Rotation paths and how fast each direction turns (deg/step):
Each turn is a multiple of 5 degrees from 10 to 175, or 0.
Each row of a path follows its step; steps can be skipped.
Path 1:
step 0: [-11  -6  11  -6   7  -4  -9   5  -7   7  12 -20  -5 -10  12   3  -3  -5
  -4  -3  10  -7  -3  19   9   6  19   4 -13 -17 -11   6   7   0  -5  -7
  12  18  -3  -1   8   0  17  13  15]
step 1: [  5   6  16   4 -16  -1  -6 -18   2 -18   8  -4  16  -8  -5  -8   5   0
   0   4   8   5   4   4   5  14   8  19   0   0 -11  -4   8  16   9   4
  -2  -5  16  21   9  -5 -18   8  -9]
step 2: [  1  10 -10  -4  -9  -5  -4   9  -1   5  -4   8  -2  -2   6  -9   6  -9
   3  -4  13  15  10  -6 -16   4  18   2  21  -1   8   5 -32  -9  -5  16
  -5   9   5   4   0   2  -5  20   7]
step 4: [ 11   5  16   9 -10  -2  23   8  -7  -2   0  -4  10 -10  -4  -7   5   1
  10   9  20 -16   4   1   3   4  -9 -12  19  11 -12   4  -1  14  -4 -14
 -10 -12   8 -17   0   1  -6  -5   8]
step 5: [-10   0 -12  -5 -12  -6  11   0   5  -3   1  10   9 -10   1  -5   2 -17
  19   7 -21   3  10 -13   6  -3  -2   0   1  25  11  -5 -17  -4  -7   2
  14  -3   2   4   7  15  14 -13  -3]
step 6: [ -1   0  -1   3  -8   5   3 -12  10   3  12 -10 -15  -4  20   9  -9 -10
   8 -17   6  -8  -8 -10  14  -2 -10  -6  -4 -15   5   8  -8  -4  -4  -2
  -1  21 -18 -11  -7  -6  -3 -24   0]
step 7: [  2   2   3   3   3  -6  18   6  -7 -20  -6  -4  -2   2  -4   1 -13   6
   8   8  14  10  -7  16   0   5  -3  18  -5   4   2   7  12   3   0 -19
  -8   4 -14   3  19  -2  -1 -14 -27]
step 8: [  7  -4   8  11  12 -15   6  15  15   8  -5  -3  -1  -5  -3  -1  10 -11
   5  -7 -17   8   0  11  13  19  12   2   9  -5  22  10   3  -2 -10   8
   2   1  -6  11  -7  23  -3   9  -7]
step 9: [  4 -10  11  10   5   5  -9  -9  15  -6  -6   7 -14   1 -10  13   3   2
 -13  -1   1  17   6   0   0   3 -16   3   2 -17  -8 -13 -13   7   7  19
   4  14   6   7 -12  -4  10 -16 -13]
step 10: [  6   2  -1   1 -11 -22   6  16 -13  -2 -13  -7 -17  24 -11   8  -4   7
  -6  19   8   3  -2 -11   0  -1  -6   5   9 -16  -9   0  -2  -3  -2  -6
  -6 -15  -8  -9 -12  -6  -8  12   0]
step 11: [-15  -9  -7  -9  15   3  -4  12   2   9  -6  15   4 -17 -21   5   5   8
   0  13   4 -10   8 -10  20  -2  -9  -7   0  -3   9 -15   7   1  -7 -10
  10  -6  -5  11   3  12   4  19   1]
[-3  2 -8  4  2  1  7 -3  2 -3 -5  2  4 -1  3 -4 -2  1  0 -1 -2 -2 -5 -4
  1 -2 -4 -3  0  4  3  3  2  1 -4 -5  4  4  5 -4 -1 -3  0 -3  6] => 45
[ 2  4  0  3  3  2 -5  1 -2  3  0  2  1  4  4  0 -1  4 -2  0 -5 -6  2  0
 -8 -6  4 -5 -2  4  1 -2  8 -6  4  2 -5 -1  2  3  0  0  0 -5  0] => 0
[ 4  1  1 -5  2 -4  3 -2 -4  2  1 -4  1  1  0  3  1 -2 -3  5  1 -5  8 -9
  7 -1 -1 -6 -6  2 -2 -3 -2  0 -2 -1  0 -3 -1  0  0 -3  7 -1  0] => 60
[-2  2  1  1  1 -1  0  3 -2 -4 -2  0  3  5 -8 -4  2 -4 -3 -2  4 -3 -6  3
  0  0 -2 -8  2 -2  2 -1 -6 -4  6  2  2 -4  4  0 -7  0  3  0 -3] => 55
[ 8  1 -4 -4  2  1  0 -3 -5 -4 -1 -2 -1 -1 -2  7 -3 -3 -6 -7  2 -2 -2  2
  0  4  3  1  1  1  7  3 -1  1 -5  1 -1  1  4  7  4 -1 -2 -2  0] => 60
Path 2:
step 0: [ 11 -12  -8  -3 -24   8 -12  -3 -15  12   2  12  10  -9   6   5   4  15
  13   1  12   9  12  15   2   4  -2 -12   8  13 -11   9  18   1   4   1
  -6 -17   9 -15  17  -1  -7  25  -8]
step 1: [  2 -16 -16  -5  -9   7  -3   7  -5   8  -1  18   2  -4  -4   5   0  18
 -16  -3  31  -4  -6   4   2  -7  10  -7  -9   8   8   5  17  23  10   7
   8 -18  12  17   2  19   3   6   8]
step 2: [ 20 -14  -2  -9   0  17  -7  12   5  -1 -22   8   4   3  12  -6  -7  11
 -12  -5  24  11   2  11  11  -7  10 -12  15  16   7  -1 -10   9  17  -4
  -8   3   5 -21  10  17  -2   9  -5]
step 3: [ 11 -14 -10 -10 -13   0   6  -6  -2   8  -4  12  18  11   2  -2  -2  22
   4  13  28  -4   2  13 -23   6   9 -14   3   3  -6  19  18  -1  10  -4
  -2  10  -1 -21   7   5   7   3  13]
step 4: [  2  -3 -15 -13   4  16   1 -10  21  14 -24 -10   0  -7   6  -7   2  18
  -7  -6  25   3  -7   5 -11  -1   7   0  -6  14  -3  16  15  26   7  -5
   2  -1  -1   6 -17   7   2  13  -2]
step 5: [ 19   4  -5  -6 -15  17   5 -12  -1  19 -15   6  -6   2  17 -21  -5  -1
 -19  17  12   3  -4  11  -7   1  14  -1  -3   3  -1  -3   1  16  -1  -3
 -14  -5   6 -30   0  12  -1  -9 -10]
step 7: [ 11  -2   5   2  16  13  10 -23  34  14 -17  -3  -2  -5   8 -20   4   8
  -4  10  11  14  -2  14  -4  -3   6   9 -16   5  -1   3  -7   5  15  -3
  -1   3   3  -1   6  -6  24   3   6]
step 8: [ 13  -1   2  -3 -13  13 -15  -2  13  17 -11  -4  15  -9   3 -20   1   4
  -3  20  -1  17   2   5  -5  12   8  -5 -27  -3 -16   2   3  -5 -18  -3
   3 -10 -13 -22  -4  -2   8 -15  -2]
step 9: [ -8  -4 -18   8  -7   6  -9  -5   6  15 -12   5   7  -6  -6  -5  23  -2
  -6  12  -2   5   5   8   2 -14   6  -3 -34   3  -7   9 -13  20 -12  -9
  -9   0  16   2  -4 -23  11   1  14]
step 10: [  4   4  11  13 -18   3  -2   0  22   0 -15   9   0  -3   0 -20   2  -3
 -18   6   2  25   6   8   3   1  -2  11 -22  20   0  -7  -6   1   0   8
  -2 -16   4   2  29 -15   7   6   4]
step 11: [  9 -16   9  12 -16   3 -25   3  13   0  -6   5  10   7  -2   4  13  -4
   5   8   2  -3 -12   9  16  -3  11  -7 -30  12 -13   5   0 -19  -6  -4
   6 -15   3  -9  10   3  16  -7  15]
[-6  1  5  3  3 -3  2  0  2 -2 -3 -1 -1 -3  6 -4 -2  5 -2  0 -3  1 -2  9
  2 -2 -4  0  2  2  7  1 -7  4 -1  5 -1 -2 -4 -3  0  3  0  3 -4] => 135
[-2  2 -2 -6  0 -1 -1  3  0 -3  2 -2  4 -3  1 -7 -4 -1 -7  4  1  3  2 -1
 -1  5 -3  0 -1  1  4  5  2 -1  1 -2  4 -1 -4  6  5  0 -9 -5  4] => 170
[ 5 -1  0 -3  0 -3 -5 -4 -5 -2 -3  5  3  3 -2  3  2 -3  0 -1  8  0 -1  2
  0  0 -9 -1  7  5  4 -1  0 -2 -6  1  2 -1  2  4 -3  4  1  3  0] => 25
[-4  0  0 -7  3  1  0  1  2  4 -4 -1  5 -4 -3  1 -5  3  7  4  1  0  1  0
 -4 -1 -5 -1 -1 -2 -5  3  0 -3 -3  1  3  3 -2 -3 -8 -8 -3  2 -4] => 80
Path 3:
step 0: [ 10   5   0  -5   8 -17  10 -11  -3 -22  -3  10  10  12   9   1   3  16
  13 -13  -3   8  24   4  13  19 -14  -8   7  -9  26  -7  -9   2   0 -14
 -13   8  -7  -4 -10 -21  -9   0 -10]
step 1: [  6 -25  -8  15 -13   2  -6 -11  12  19 -13  19 -15   8 -16  13   4   4
   6  -2  -4  10   1  20 -20   5 -11   2 -12   2  -8  10  -7   3  22   1
  14 -17  -2   9   5  11   7  -7   4]
step 2: [-13  10  24  -6 -32  -3  -3   9   2  -2  17  -5  -2 -19  -5 -14 -13  -6
   6  -5   8  -5   3   2  17 -13 -11  -6  -2   4 -15   0 -21  11  -8  15
 -21   4  10   7   1   6  12   0  -9]
step 3: [ -2   4  -8   3  15  -3  13   5 -21  -1  -5  12  13  -4  14  -5   7   3
  -3   6 -12  11   4   5   8   8  13  -4  15  26 -20  10   0 -14   5 -23
 -11   6  -4  -9  -8 -11  24  -3  17]
step 4: [-13  11   1  12   2   8   5   0  10 -17  12   7  -3  14   6  26  -2   8
   2   2  -1   7  -8  -9  -5  -3 -16  17  -8 -32   6  10   6  15  27  -4
   2   7  -7  -5 -10   9   2  19  10]
step 5: [ 10   0  12 -13  -2   2 -18   6  14   2  -3  19 -16  -5 -16   1  14 -10
  -4  12  -6  -7  16  -9  -1   5 -29  -7   8  21  11   7 -17   1 -21   7
   9  -7   9 -13  -3  -6 -10   8   8]
step 6: [  6 -12   4  11   6 -22   5  -5  -9 -15  19   6 -12   8  11   0 -12  11
 -10   9  -5 -11   5   9 -15   1  24  -4   5  14  -2  -6  -7  -3  -2  19
 -11  -5  -9  16  15  10  26   3 -12]
step 7: [-12  11  10   3   1   4  -9  12 -18   4  -6 -19   3  15   8  11   4 -17
  14 -29  18  18   3   4  -4   3  -8  11  -5   2  17  21  -5  -9   0 -17
  -8  10   3  -4   5   7  17  -4  -5]
step 8: [ -3 -13  11   7   6   1  -3 -16   8   3   8  24  17  10 -10  -7  -6  -9
   1   9 -12 -16  16   8  28  -5 -24   4  12  -6   6 -12   5   4  21 -12
  16   7  -1  -4  -1 -10   5 -17   1]
step 10: [ 13   9   8   6  -7  12  16   8  -9  -4  -4   2  -5  -1 -30  10  -6  -9
  -4  -4  12   8  18  19  10 -10  24   0   1   7   4   3 -24   0   1   9
 -20   4   4   1 -17   2   7  18  13]
step 11: [-21  -7  -9  -6  -4 -11 -12  -4   0 -23 -19  10  15   3  14  22  -8  16
   0   4  -7  11   2  -8   9  11 -13 -19  20   4  -8   2  -8 -10   8 -11
   0  14  10   1  -2  18  11  -4 -12]
[ 0 -4 -6 -1  1 -8 -1 -1 -6 -6 -2  4  8  2 -4 -5  1 -2 -5  5 -5 -1  0  0
  1  6 -4  3  2  1 -2 -5  0 -3 -1 -1 -5 -4  2  2 -1 -1 -1 -2 -1] => 135
[-4  0  2  1 -4  0  1 -6  4  1  2  6  1 -2  1  1  1  0  1  2  3 -2  2  3
 -6  0 -5  5 -2  1 -1 -6  2  0 -8 -1  4  0 -2 -4 -6  7 -2 -7  2] => 100
[ -4   8  -3   7   2  -4   2   1  -1   2 -10   2   1   2   0   2  -5   1
   1  -1   1  -4   1  -2   0   2   3   4  -2   4   1   0  -1   0   0  -1
  -4   9  -6   0   0  -1  -2   1  -1] => 100
Path 4:
step 0: [ 13  -6  12  -4   1   5 -13  -6  15  17   2  -8  18  -6   1   1 -10 -13
 -18  -9  -5   2 -21   8  15   1  -4  -3   0  -2  -5  -8   1   7 -16   9
 -14   2 -12 -15 -11  14 -18  -7  14]
step 1: [  5   1  11 -35 -16   4   6  18  -3  -3 -13   4 -23   4  -7   0  -6   8
  -4  19   6   5  -4  22  -4   1  11  -4   8 -13  -5   7   2  -1 -12   3
   1   6 -17  -4  -3   1  -8  -1  -3]
step 2: [ -1  -8   2 -13   7   6  -9   3  18  11  15  17   1  11  14  19   8  -9
 -12   4  -2 -20   7   4  14  -5  10  11 -17  -5   1  -5  -3   9 -11  13
 -11 -10 -12   4 -21   3  11   5   2]
step 3: [ -6  10  -2  -4 -18  20  -7  15   5   2  -3  -1   3 -11  -9  -6   9 -11
 -12   4  15  -3  -4  10  -8  22   4  -5   3   3  -7  13 -13  11  -7  -2
   0  -2 -18 -24   3 -11   9  22  -6]
step 4: [-10   5  -5 -13  15  -9  -5  13  14 -10   1   8  -7   3   7   2 -17  16
 -13   3   4 -12 -15 -14  -9   4  13  13 -14  11  -5  11   0 -15   4  -8
  -2  -7 -17  14 -11   2  19  13   0]
step 5: [ -4  -1 -13   7  -1   8  -4  -6  -4  -7   0 -18   3   9   4  -2  13 -16
  10   5  16  -6  -9 -14  -2  -5   6  16  -5 -11 -17  -6 -17  13  -9  -9
  19  -5  -8 -13   1 -11  26   5  15]
step 7: [  5  14  -5  14   2  11   2 -18 -14  -7 -21  -3  -8   8  17   3 -10   6
   7  -2   1  -2  -7  -6   7  -2   1  -2   3  10  -9 -10  11   9 -13  -4
  30   8 -16  13 -17   4   9  -3   9]
step 8: [ 19 -21  -4  -2  17 -13  -6   4  -1   2  -8  -4   0  -9   3 -12  -5 -21
  -6  -5  -6   9  -2  11   6   5  -2  10  18  -3   8  -2   2  18  -5 -12
  -1  24  14  -3 -15   1  16  -3  14]
step 9: [  8  11  -2  -3  12   5  22 -17   3  -8 -20  19  -6  -9  11  19  -5   4
  -1  17 -15   0   0  13  -9   8  -1   6  14  -3   4   3   3  10 -11  -6
  18  -1   1 -12   0  14 -19   6  -3]
step 10: [ 14   8   6  -1   2 -19  -1   3  18  14   0   2  -9 -18   9   1   6   1
 -12 -11 -12   1  19  -4  17   3 -10  11  -6  -5   6  10  -4   9  -9  15
  19  19 -11   2 -14 -14   1  -7   8]
step 11: [ -4  22   0  -1  12   0  14   6  13   6 -22  -3  -1  -6 -14  -3 -12  -8
 -16  16 -13  -7   2   4  -2  -2 -13   8   5  -7  -1  -6  -3  21  -9  -4
 -24  -5  -9 -18  16  -5  -2  -3  -2]
[ 1  1  4 -3 -4 -4  0 -1  0 -2 -1 -2 -2 -4  3  0  2  5 -1 -3 -1  0 -5  1
 -5  8  0 -3  1  5 -4  4  3 -3  4  0  5 -4 -3 -2 -1  5 -8  0 -3] => 125
[-5  1 -3  0  3  1 -2  0 -4  1 -1 -2  1 -2 -3  1  4 -2 -3  1  1  0 -9 -4
 -2  0  0 -3 -2  2  3 -4 -7 -2  9 -1  5 -4 -1  4  1 -2  8 -3 -4] => 40
[ 2 -2 -7  0  0  4  0 -1 -2  0  6 -5  2  2 -4 -2 -3  1  3  1 -4  0  4 -6
 -1  6  6  3  4  6 -6 -4 -1 -2  0 -4  2  4  0  3  1  4 -1 -3  0] => 40
[-3 -3  5 -4  2  0 -4  0 -4 12  4 -1  2  1 -5 -1 -3 -1  1  4  7 -3  1  1
  0  0  7 -3 -4 -2  0  2  3 -2 -2  2 -1 -2 -5  0  2  2 -4  1 -1] => 25
